(in the rows, 128 means zero)
Named turns come first, each shown by rows before and after it. Which turns, in which order, take the first row of each pair that follows to the second? Write the first one first, as in the answered first pair.
bigep:
[151 145 139  89 142 124 120 103  61 172 138 139 133] -> [158 127 201 151 123 109 117 135  89 158 133 130 112]
[135 131 110 148 105 123  94 145 172 131 110 107 114] -> [137 129  78 115 111 128  99 139 159 133 118 111 133]
[115 138 127 112 151  95 177  92 127 163  99 111 116] -> [131 100 158 146 124  85 181 133 141 140 103 103 124]
[101 122  89 147 144 127  97  82 135 121 131 132 130] -> [108 105 122 182 128 122  93 105 151 112 130 127 127]
Bam:
[ 88 157 152 184 157 135 126  95 161 166  94 129  74] -> [144  58  87 151  94 129 140 175 169 114 113 118 179]
[136 162 130  94 158 147 139 115 125 151 120 131 122] -> [151 135 104  85 140 146 140 136 136 140 122 128 152]
[159 123 155 139 122 132 134 153 144 133 133 112 120] -> [152 135 153 144 127 133 131 141 157 143 125 119 108]
lesa:
[105 152  93 158 153 137 125  99  90 103  92 144 148] -> [106 159 117 184 144 141 119 111 113 110  75 149 124]
[135 143 134 119 134 120 165  91 114 106 149 130 155] -> [124 161 126 125 144 124 156  75 127 122 136 144 138]
[173 156 184 124 107 205 160 168 143 165 119 141  62] -> [190 124 180  96  99 196 180 181  97 135 147 119 106]
[155  86 106 165  98 115 106 188 158 111 126 122 124] -> [152  82  78 132 105 113 112 175 127  98 144 116 152]
gok:
[124 143 203 151 132  99 113 117 153 128 137 142 107] -> [122 114 194 143 126  82 116 120 129  96 157 125 142]
[ 87 127  75 103 128 109 117 126  91 118 130 117 166] -> [136 145  85  76 107 138 146 170 100 147 113 130 150]
[108 128 141 148 149  92 125 113  91 101 140 117 145] -> [161 132 146 115 126 119 159 160  88 114 131 122 146]
Then:
(two turns a pair)
[105 141 116 123 155 119 112  93 137 152 125 153 102] -> [ 96 127 149 144 154 102 114  95 121 129 138 136 102] -> gok bigep
[147 115 132 102 118 136 151 138 118 123 142 116 136] -> [142 118 163 130 116 134 146 143 131 124 136 120 120] -> bigep bigep
[129 143 182 125 127 142 144 129 103 143 136 147  92] -> [140 121 167 104 118 138 153 140  79 124 150 137 121] -> lesa bigep
[137 140 190 161 117 130 118 186 103 130 106 149 104] -> [ 87 119 136 188 131 104  76 148 138 118 102 159 126] -> Bam gok
[148 121  76 105 119 132 116 124 185 153 113 141 124] -> [133 108 107 150 119 116 103 126 201 141 113 135 114] -> gok lesa
[ 83 148  73  96 177 119 106  99  97 111 187 123 146] -> [100 103  92 178 125 110  79 165 199 101 153 136 139] -> bigep Bam
[163 134 172 116  81 159 187 136  82 114 132 129 146] -> [131 187 130 103 117 169 167  82  99 159 112 157 115] -> lesa gok
[ 94 138 140 159 149 108 103 100 123 138 130 130 105] -> [115  98  87 143 121 107 101 133 151 126 128 135 149] -> Bam lesa
[167  95 168 124  78 145 147 194  97 131 154 117 143] -> [127 182 120  94 131 168 128 119 106 198 127 151  91] -> bigep lesa
[126 123  86 127 170 123 193 134 155 146 110 179 170] -> [ 99 116  96 162 179 106 172 119 165 136 110 177 165] -> lesa gok
[120 145 148 113 134 123 143 113  89 132 135 110 108] -> [117 142 115 139 124 126 117 122 157 151 104 138  98] -> bigep Bam
[ 91 122 194 186 145  99 125 105  95  83 150  96 117] -> [135 154 123  69 155 141 170 106  45 116 155 110 142] -> gok bigep
[122 118  85 115 126 149 129 119 106 116 146 136 135] -> [110 148 115 139 139 150 123 101 111 132 134 140  99] -> Bam lesa
[115 134  81  90 154 134 110 102 119 147 125 158 136] -> [118 143 100 116 146 140 100 111 151 160 109 170 111] -> gok lesa
[ 71 143  60 167 197 146  95  85 197 111 151 175 117] -> [ 84 109  40 121 194 137 119  88 138  75 188 149 172] -> Bam lesa
[167 146 188 134 111 149 194 174  69 107 159 124 102] -> [124 208 148 124 153 160 171 109  87 156 135 154  61] -> bigep gok
[ 98  97 144 165 118  96  82  88 171 146 118  98  57] -> [169  58 128 129  67 120 116 167 178 136 115  96  98] -> Bam gok
[143 119  84 119 102 134 117 151 183 146 100 151 138] -> [117 123 102 153 111 121 101 131 195 143 100 149 125] -> lesa gok
[ 58 101 181 145 152  87 112 102  97 123 139 125  92] -> [115  44  83 108  97 103 117 169 147 122 126 146 159] -> Bam gok
[138 124 161 121 124 137 177 117  37 121 161  90 126] -> [ 79 102  51 139 140 114 110  69 104 123 143 116 154] -> Bam gok
[122 100 156 175 123  99 126 134 141 120 128 120 136] -> [112 134 122 117 159 109 133  89  92 137 139 121 138] -> bigep Bam
[170 143  99 117 102 166 134 177 188 171  88 160 115] -> [128 183 195 163 143 149 134 128 140 165 106 137  57] -> Bam gok
[105 179 122  88 111 115 180 140  91 140 147 119 118] -> [ 72 176  76 105 121 103 144 115 133 143 135 133 125] -> Bam gok
[141 141 156 128 117 118 160 134 100 142 129 134 110] -> [138 143 142 112 119 120 159 124  96 146 131 138 116] -> bigep bigep
[129 111 160 170 113 129 123 153 143 122 113 122 128] -> [134  98 151 145 115 124 137 153 111 107 129 108 152] -> Bam lesa
[131 109 134 172 103 130 113 156 192 132 104 148 119] -> [132 119  74 124 113 141 116 142 184 145 103 161 138] -> bigep lesa
[106  88 117 155  86  81 120 159 161 109 115 125 164] -> [ 86 124 112 170 103  88 102 131 185 137  97 141 132] -> Bam Bam
[109 179 160 176 160 137 106  71 153 167 107 154  55] -> [153  53  65 105 111 115 127 127 112  87 157 123 205] -> bigep lesa
[178 159 109 122 107 162 127 166 154 167  93 173 105] -> [118  81  82 135 123 100 100 119  95  80 148 130 184] -> gok gok
[147 139  93  78 125 141 141 125  97 133 141 141 152] -> [ 96 132 156 156 144 105 112  97 101 109 149 120 125] -> bigep gok
[102  95 153 163 140  87 126 102 111  91 165 107 147] -> [104  84  99 164 127  90 108 112 163 103 145 127 159] -> Bam bigep
[139 136 132 102 140 129 142 110  93 132 145 121 123] -> [150 115 138 113 124 123 144 132  98 115 150 116 136] -> bigep bigep
[109 131 124 110 159 117 129  94  70 113 152 119 144] -> [123 106  64 110 131 121 112 123 128 119 132 143 171] -> lesa Bam
[114 136 153 113 131 118 140 135 113 112 145 121 130] -> [120 148 124 109 122 132 128 141 154 137 120 146 120] -> gok Bam
[142 174 118 143 116 148 119 146 179 190  95 160  93] -> [ 84 116 139 206 125  91  84 112 164 126 127 130 126] -> gok lesa
[117 141 108 139 138 136 104 106 134 142  98 144 112] -> [131 113  85 112 130 134 113 112 109 121 116 134 150] -> Bam lesa
[133 169 179 167 126 137 136 136 143 138 107 125  69] -> [ 90 120 157 169 140  98 118 101  98  81 147  95 125] -> gok lesa
[ 96 166 127 152 176 124  97  65 142 148 108 149  89] -> [134  61 108 138 123 100 114 133 116  72 142 112 185] -> bigep lesa
[136 123 234 163 130  85 152 136 108 112 117 125 111] -> [101  76 118 172 128  59  97 113 171 100 105 145 165] -> Bam gok
[129 113 143 156 109 125 121 145 151 126 128 136 122] -> [123 116  90 113 125 129 124 117 125 127 142 138 147] -> gok bigep
[163 107 135 106 112 142 153 125 107 123 152 117 143] -> [153 126  91 105 117 151 135 116 148 153 126 141 132] -> bigep Bam
[157 119 143 107 139 113 156 130  98 103 137 111 144] -> [117 126 112 123 161 100 126  91 113 107 130 121 141] -> Bam gok
[137 114 113 134 121 140 126 149 140 115 130 125 138] -> [142 119 122 136 118 143 131 154 140 117 127 124 133] -> gok lesa
[108 178  93 108 156 152 138  97 149 181  92 162 108] -> [ 69 115 167 202 147  98 112 104 149 114 113 126 123] -> gok bigep
[153 118 145 133 111 133 129 165 136 111 141 129 141] -> [151 120 148 142 111 135 126 163 148 116 134 132 130] -> gok Bam
[134  66 126 200  66 128 154 172 132  94 114 154 199] -> [118 126  75  95 128 146 179  97  36 117 139 152 206] -> bigep Bam
[ 98  92 125 168 134  98 107 110 145  91 143 120 143] -> [145  97  83  89 128 128 141 132 116 108 146 125 169] -> gok lesa
[130  94 167 136 118  96 116 168 109  87 157 117 161] -> [130  92 111 137 107 103  93 176 165 105 134 142 167] -> Bam Bam
[128 126  27 121 115 140  98 135 208 153  94 166 142] -> [170  81 105 153  68 135 129 210 197 113 110 138 157] -> lesa lesa
[149 142  12  50 109 160 133 137 162 167 104 159 160] -> [183 108 182  83  87 140 194 188  63 100 158  90 160] -> lesa Bam
[129 146 105  99 129 143 138 139 126 147 120 126  99] -> [ 95 135 114 137 143 116 115 113 131 130 126 119  98] -> lesa gok
[134 127 181 107 126 119 155 120  64 101 162  89 146] -> [103 155  59  88 144 130 111  81 138 150 123 138 150] -> lesa Bam
[ 96 114  92 124 147 130  98 128 131 137 156  98 194] -> [119 108  92 112 132 142 109 152 136 138 150 102 198] -> lesa gok
[ 96  86  99 169 112  99 111 123 177 111 125 126 140] -> [150  82 110 137  85 122 147 173 168 115 125 125 150] -> lesa gok
[101 119 128 123 150 123 115 118 128 115 136 112 144] -> [123 131 110  94 143 141 129 133 129 133 127 123 145] -> gok lesa
[155 156 104  57 123 118 189 131 136 152 147 167 142] -> [149 115  96  70 113  99 183 138 133 120 160 154 178] -> gok Bam
[114 158 165 147 132 132 166 137 138 113 128 123 116] -> [113 148  97 102 140 132 162 122 127 115 132 132 153] -> bigep lesa
[151 135 166 160 110 157 135 173 180 174 117 157  97] -> [124 145 180 175 127 146 123 145 172 174 122 153  81] -> lesa gok
[121 159  52 159  98 121 174 155 171 111 118 128 116] -> [118 178  44 141 109 127 179 140 156 123 121 129 110] -> lesa bigep
[106 148 121 125 117 131 130 114 122 140 128 137 119] -> [100 128 131 143 110 119 125 117 120 121 137 126 128] -> lesa gok
[132 173 123 153 147 172 115 145 180 172  95 166  97] -> [165  91  91 119 110 157 136 194 149 116 128 140 183] -> bigep lesa
[134 109  76  97 116 146 103 133 143 135 111 142 159] -> [137 124 107 131 108 151  97 146 176 150  91 151 126] -> gok lesa
[136 120 148 143 111 127 139 143 136 125 136 128 116] -> [128 136 102 112 128 136 137 118 134 142 131 140 120] -> bigep lesa
[151 120 137 135 129 134 161 159 136 151 114 137 109] -> [144 131 130 125 138 135 158 144 132 161 112 143 102] -> bigep bigep
[120 151 172 122 140 119 152 115  49  96 173  81 129] -> [127 114 122 197  91 118  98 167 202 117 110 127 128] -> Bam bigep
[121 105 121 131 123 128 122 139 138 111 134 124 156] -> [114 123 148 152 127 126 116 135 148 120 126 124 130] -> bigep bigep
[188 165 180 150 114 158 158 195 178 169  95 146 101] -> [173 207 132 102 148 169 159 148 155 196  93 158  95] -> bigep bigep
[ 66 110 118 165 133 114  87 118 158 106 128 121 138] -> [ 82 158 181 145 151 133 122 110 106 125 133 110  98] -> gok Bam
[119 108 160 145 153 125 132 126 105  97 171 122 133] -> [123  93 112 160 137 126 106 143 166 107 145 144 145] -> Bam bigep
[101 127 120 143 103 137 149 146 109 117 146  72 155] -> [122 158 110 120 100 162 161 156 123 150 128  90 134] -> gok bigep
[171  86 114 151 128 132  96 158 151 120 137 103 126] -> [149 122 140 169 146 135  89 130 158 143 123 111  86] -> bigep bigep
[135 136  84 123 105 118 120 113 196 184 134 164 128] -> [112 112 106 164 104  94 103 109 205 157 145 152 133] -> gok lesa
[134 155 126 109 132 151 133 130 117 152 111 162 116] -> [115 109  93 117 126 126 117 125 112 116 128 150 167] -> gok Bam
[ 88 133  69 151 149 127 113 118 189 154 103 153 116] -> [ 80 101  61 154 141 113 109 124 177 125 117 141 145] -> gok lesa
[146 163 135 107 137 138 141 123 120 116 152 115 124] -> [131 162 158 139 136 128 128 121 136 111 146 113 111] -> bigep gok
[151  79 145 188 102 110 110 114 138  85 142 133 118] -> [208 103 133 129  86 150 148 150 131 117 134 143 115] -> lesa gok
[149  97 153 143 106 126 143 141 103  92 147 109 142] -> [127 135 181 163 127 128 133 115 113 115 136 119  95] -> bigep bigep
[137  90 200 172 110 115 131 139 118  91 139 118 122] -> [108  69 138 172 117  97 103 114 139  80 140 125 150] -> Bam gok
[188  99 127 113 127 138 138 194 191 160 127 155 111] -> [156  48 150 138 131  95 131 175 145  97 171 115 156] -> gok Bam
[107 114  76 158 136 124  97 130 175 130 108 148 124] -> [103 106  94 114 156 114 127 108  84  99 152 113 152] -> Bam lesa
[159 130 134 100 110 137 107 146 187 141  81 126 117] -> [170 105 123  68 106 132 123 152 145 118 106 111 154] -> lesa lesa
[145 153 113  88 131 139 161 127 113 121 102 138 124] -> [155 138 114  89 117 138 161 144 117 113 102 137 133] -> lesa Bam
[160  92  81 100 104 122 143 159 122 145 148 134 187] -> [ 83 122 105 129 160  94 116  75  92 138 162 123 155] -> bigep gok
[132 166 113  75 157 146 146  80  68 128 130 123 131] -> [126 127 209 173 130 118 132 117  99  90 130 103 110] -> bigep gok
[ 83 124 125 152 160 121  98  96 191 133 102 161  90] -> [129  71  69  73 137 127 134 130 139 101 135 142 173] -> lesa bigep
[110 113 107 129 133 123 129 115 136 102 144 123 146] -> [103 121 115 149 133 124 120 113 156 109 135 131 130] -> lesa bigep
[114 130 162 133 128 117 149 126  98 127 143 109 105] -> [117 131 146 113 131 121 151 122  85 128 145 111 114] -> gok lesa
[160 113 167 166 104 137 137 143 171  90 108  97 142] -> [126 121 176 180 126 124 126 106 153  80 119  88 139] -> Bam gok
[162 135 125  73 117 146 156 142  95 136 133 116 138] -> [160 136  99 105 105 150 133 157 162 156 102 141 123] -> bigep Bam
[112 153 114 133 152 120 129 115 127 153 116 165 130] -> [142 112 138 148 117 116 137 167 135 129 120 154 150] -> lesa Bam
[160 111 170 104 134 123 176 158  59 121 171  81 149] -> [148 130 215 140 139 122 168 154  73 131 162  83 112] -> bigep bigep
[114 121 165 166 123 106 120 110 115  85 134 129 148] -> [134 100 126 144 104 114 122 132 127  82 133 133 177] -> Bam gok
[124 122 122  82 154 188 127  72 133  98 139 152 144] -> [129 128 192 137 141 187 123  98 161 101 125 151 103] -> gok bigep
[ 96 132 173 139 151 112 118  99 111 119 147 101 112] -> [148 146 184 110 122 146 150 147 118 145 131 111 100] -> gok gok
[ 94  97  80 123 143  90  94 101 117 105 140 129 168] -> [ 83 117  83 131 156  94  86  84 128 120 130 137 150] -> Bam Bam
[154 132 147 105 125 147 137 133 112 148 127 121 120] -> [125 146 135 120 145 138 119 101 118 153 124 127 108] -> lesa gok
[141 123  88 134 100 134 121 124 121 123 168 123 164] -> [131 149  93 162 107 139 104 119 158 146 142 138 128] -> lesa lesa
[186 114 117  81 122 182 149 167 149 142 128 123 134] -> [168 132  93  76 137 185 133 142 159 160 120 136 124] -> lesa lesa
[135 120 223 101 127 129 157 155  71 118 150  80 148] -> [118 151 233 107 146 133 151 133  72 138 142  85 117] -> bigep bigep
[109  83 134 162 130 124 114 146 155 129 155 108 157] -> [ 85 115 155 155 161 125 117 103 123 140 161 103 129] -> lesa Bam
[158  82 147 157  77 120 139 174 141  93 124 104 158] -> [121 155 188 188 117 130 127 124 156 138 102 120  82] -> bigep bigep
[ 95 161  88 112 151 141 107  86 145 164 119 144 116] -> [143 112 187 164  97 134 132 172 146 127 127 114 117] -> lesa lesa
[153 103  94 100 123 134 103 138 112 150 147 110 162] -> [169 123 140 101 123 146 122 149  93 157 149 105 138] -> gok Bam
[110 149 142 106 155 130 130  90  87 133 145 113 116] -> [121 153  88  98 142 143 117 104 138 158 118 143 119] -> gok Bam
[116 144 170 179 120 125 110 129 164 142 119 128 101] -> [143 129 190 166 104 129 134 156 141 127 132 117 114] -> lesa gok
[123 139  95 113 152 130 130  92 145 137 119 141 145] -> [125 140 101 128 149 131 124 100 164 145 109 150 133] -> gok lesa
[102 120 105 127 172 132 113 105 117 104 134 122 110] -> [152 138 114 101 151 163 141 148 128 130 117 136  95] -> gok gok
[ 87 107 126 158 136  83 117 101 128  98 128 119 136] -> [127 115  77  86 127 109 146 121 108 115 132 128 161] -> gok lesa
[150 150 211 150 117 137 145 148 133 134 121 111  56] -> [148 163 207 138 129 140 149 132 120 138 124 112  50] -> lesa gok
[122  83  58  92 100 100  90 128 101 107 158 144 211] -> [104 161 210 203 112 109  84 123 143 148 122 151  79] -> bigep lesa
[150 153 125 101  93 155 136 154  95 135  93 128 120] -> [ 92 164 124 137 123 134 103 102 107 135  89 130 102] -> Bam gok
[170 139  69  66 104 124 164 170  77 141 153 142 165] -> [176 128  64 112  78 125 141 202 154 152 121 163 153] -> bigep Bam
[137 185 140 140 159 164  95  75 107 157 106 145 100] -> [178 136 202 156 121 158 126 137  83 113 127 114 123] -> lesa lesa
[104 128  73 115 150 131 105  97 117 136 138 137 136] -> [111 158 148 159 146 140 113 111 132 155 122 140  81] -> gok bigep
[122 107 102  83 131 123 131 133 131 133 125 125 130] -> [ 95 102 134 118 142 105 119 115 127 118 134 113 121] -> bigep gok
[154 202 161 130 134 131 133 154 127 162 103 128  69] -> [188 158 131  80 113 129 160 180  80 130 133 106 133] -> lesa bigep
[139  80 173 121 125 101 138 131  62  66 200  49 162] -> [117 145 211 216 123 119  92 131 188 140 126 101  58] -> Bam lesa
[110 103 156 193 109 113  94 140 183 128 113 124 113] -> [113  64 113 137 111 100 109 136 120  92 152 101 180] -> gok lesa
[134 124  96 109 116 158 127 147 138 151 104 131 145] -> [128 100 130 115 120 140 136 145  94 116 133 104 162] -> gok Bam
[118 103  98 127 120 126 117 146 145 131 130 142 139] -> [116 110  99 132 122 130 113 142 155 141 121 146 129] -> gok gok
[159 133 181 136 137 126 156 109  68 105 149 131 154] -> [160 107 134 182 104 125 120 146 175 118 108 163 155] -> Bam bigep
[128 113 169  98 164 134 150 115  88 120 154  98 126] -> [142 132 103  95 147 161 130 134 175 168 106 144 113] -> gok Bam
[142 123 102 140 127 113 108 133 122 120  88 136 133] -> [137 120 100 138 132 111 107 129 112 113  96 129 140] -> bigep gok
[143 113 117  91 105 113 169 144 125 115 153 113 127] -> [151 126 120  97  98 120 168 154 149 131 137 123 113] -> gok Bam
[102 180 101 117 174 154 110  61 112 152 111 117  84] -> [142  66 138 143 115 125 129 145  92  64 152  71 163] -> bigep lesa
[101 109  96 155 138 116  93 102 163 119 107 144 150] -> [163 121 106 119 108 148 129 160 168 144  93 151 144] -> gok gok
[123 104 163 119 130 114 145 148  78  91 163 100 157] -> [ 89 174 144 114 172 130 128  90  97 146 141 127 102] -> bigep lesa
[127 106 162 139 123 114 122 142 123 108 131 125 138] -> [101 139 134 129 150 120 107  99 126 130 123 140 122] -> lesa Bam
